[[ 36.9  47.2 -46.7 -20.5 -21.0]
 [  8.3 -48.5 -46.7 -12.0  11.8]
 [-47.5  58.6 -46.7  68.4  -3.4]
 [-26.8 -18.3 -46.7  58.0  -4.5]]
->
[[ 47.2 -46.7]
 [-48.5 -46.7]]

[[-32.9  13.1  31.7  25.1 -38.4]
 [-38.7  -6.0  12.7  -2.9 -39.7]
 [-40.6  65.1 -28.3 -25.1 -37.0]
 [ 33.7 -11.3  11.8 -29.5 -11.8]]
->
[[13.1 31.7]
 [-6.0 12.7]]

[[-46.2   9.5  14.6  -9.1]
 [ 41.1 -22.6  14.8  -3.6]
 [-47.7  34.1  -1.5 -60.8]
 [ 33.6 -32.5 -13.2 -61.8]]
->
[[  9.5  14.6]
 [-22.6  14.8]]

[[-55.5  -4.5   1.5  11.4 -19.0]
 [-12.3 -26.1 -30.5   0.7  -1.3]
 [-38.4   2.4  17.0 -18.2  -6.5]
 [  7.7 -15.4  -8.5  -1.5  -8.8]]
->
[[ -4.5   1.5]
 [-26.1 -30.5]]

[[ 36.4 -54.2 -45.4]
 [ 30.9  15.5 -45.1]]
->
[[-54.2 -45.4]
 [ 15.5 -45.1]]

[[-29.8  -0.7   0.4  40.3  54.3]
 [-39.5  35.7  -3.4  16.2  41.1]]
->
[[-0.7  0.4]
 [35.7 -3.4]]

[[-10.7  20.2  16.4  -0.2  15.9]
 [-47.1  -2.4   2.2  25.2  55.2]
 [  3.3 -29.9  29.1 -33.1   6.7]
 [-13.9   3.6  -5.0 -10.6  -2.8]]
->
[[20.2 16.4]
 [-2.4  2.2]]
---
[[ -2.3   2.9  -3.2  -7.0  16.2  33.2   7.3  -3.8  17.6   6.3 -11.5   5.4
    2.2  -1.0  -4.6  -8.3]
 [-39.0 -44.3 -20.7 -16.0  12.0  34.4  21.4   5.7   2.1  -7.6 -15.3  -8.9
  -24.8 -24.8 -23.9  26.8]
 [-23.3 -24.6 -41.1 -10.6  46.8  55.0  25.5  -2.7   4.1   0.1 -30.4  22.0
  -15.8   1.9 -14.2  15.1]
 [-30.0 -45.6 -35.5 -22.3  -0.4  21.0  25.5   6.2   5.5  -4.8 -25.0 -32.0
  -27.2 -20.3  -7.6  65.7]]
->
[[-39.0 -44.3 -20.7 -16.0  12.0  34.4  21.4   5.7   2.1  -7.6 -15.3  -8.9
  -24.8 -24.8 -23.9  26.8]
 [-30.0 -45.6 -35.5 -22.3  -0.4  21.0  25.5   6.2   5.5  -4.8 -25.0 -32.0
  -27.2 -20.3  -7.6  65.7]]

[[54.6 43.0 -7.2]
 [ 8.7 64.4 39.3]]
->
[[ 8.7 64.4 39.3]]

[[ 33.5  36.9  13.4 -47.8 -30.5 -16.5  -5.1 -21.9 -52.3 -21.8   4.4 -64.2
   34.8 -29.1]
 [ 22.0   9.9  21.3 -23.9 -35.1 -29.4  17.6 -28.1 -19.0  44.9  51.2  22.5
  -12.5   7.8]]
->
[[ 22.0   9.9  21.3 -23.9 -35.1 -29.4  17.6 -28.1 -19.0  44.9  51.2  22.5
  -12.5   7.8]]

[[-25.1 -25.0  29.4 -26.0 -35.8  49.2  16.9  15.7]
 [ -4.4 -11.2 -17.5  -4.3  17.9 -36.5 -16.7  -7.5]
 [-18.5   3.0  41.2  -5.2 -22.9  27.0 -12.8  -1.7]
 [ -3.5 -23.8 -31.5   3.8 -27.9  21.3  21.4 -16.0]
 [-14.8 -24.5   2.7  17.0 -35.3   2.5 -43.4 -41.5]
 [-15.0  -6.0  10.4 -55.7 -46.2   8.9 -57.9  18.0]
 [ -9.2 -26.3 -26.9 -29.3 -31.6  11.2 -20.0   3.7]]
->
[[ -4.4 -11.2 -17.5  -4.3  17.9 -36.5 -16.7  -7.5]
 [ -3.5 -23.8 -31.5   3.8 -27.9  21.3  21.4 -16.0]
 [-15.0  -6.0  10.4 -55.7 -46.2   8.9 -57.9  18.0]]

[[ -9.6 -13.7   4.6 -52.2  13.4 -13.0]
 [  3.0   2.6  -3.0  -4.2  -1.7 -37.7]
 [ 17.4  10.9   5.4  -0.7  14.4   8.3]
 [  7.6 -10.5  -3.6 -17.0  -2.1 -11.2]
 [ -2.3  -1.0 -16.9 -12.3   3.4 -17.2]
 [  0.7 -22.7   7.0 -39.1   4.0  -7.8]
 [  1.2  -8.4   7.7 -33.9  17.9   5.6]
 [  2.5   4.5 -21.9  -3.1  -2.0 -21.0]
 [  2.4 -27.3  16.1 -48.4   5.8  -2.1]
 [ -9.8   8.9   0.4 -30.8  18.5 -28.1]
 [  0.5 -13.1 -11.7 -12.6   3.0  -8.5]
 [  9.0  29.1   6.6  17.1  13.2 -39.5]]
->
[[  3.0   2.6  -3.0  -4.2  -1.7 -37.7]
 [  7.6 -10.5  -3.6 -17.0  -2.1 -11.2]
 [  0.7 -22.7   7.0 -39.1   4.0  -7.8]
 [  2.5   4.5 -21.9  -3.1  -2.0 -21.0]
 [ -9.8   8.9   0.4 -30.8  18.5 -28.1]
 [  9.0  29.1   6.6  17.1  13.2 -39.5]]

[[-27.1  -4.1  45.2 -40.3  10.7 -39.9   5.6  27.8 -41.4]
 [ 14.8 -50.8 -13.2 -38.6   8.4  15.5  50.0 -22.4  10.1]
 [-24.7 -58.0  23.8  39.5 -19.3  -5.0 -28.7  19.8  31.4]]
->
[[ 14.8 -50.8 -13.2 -38.6   8.4  15.5  50.0 -22.4  10.1]]
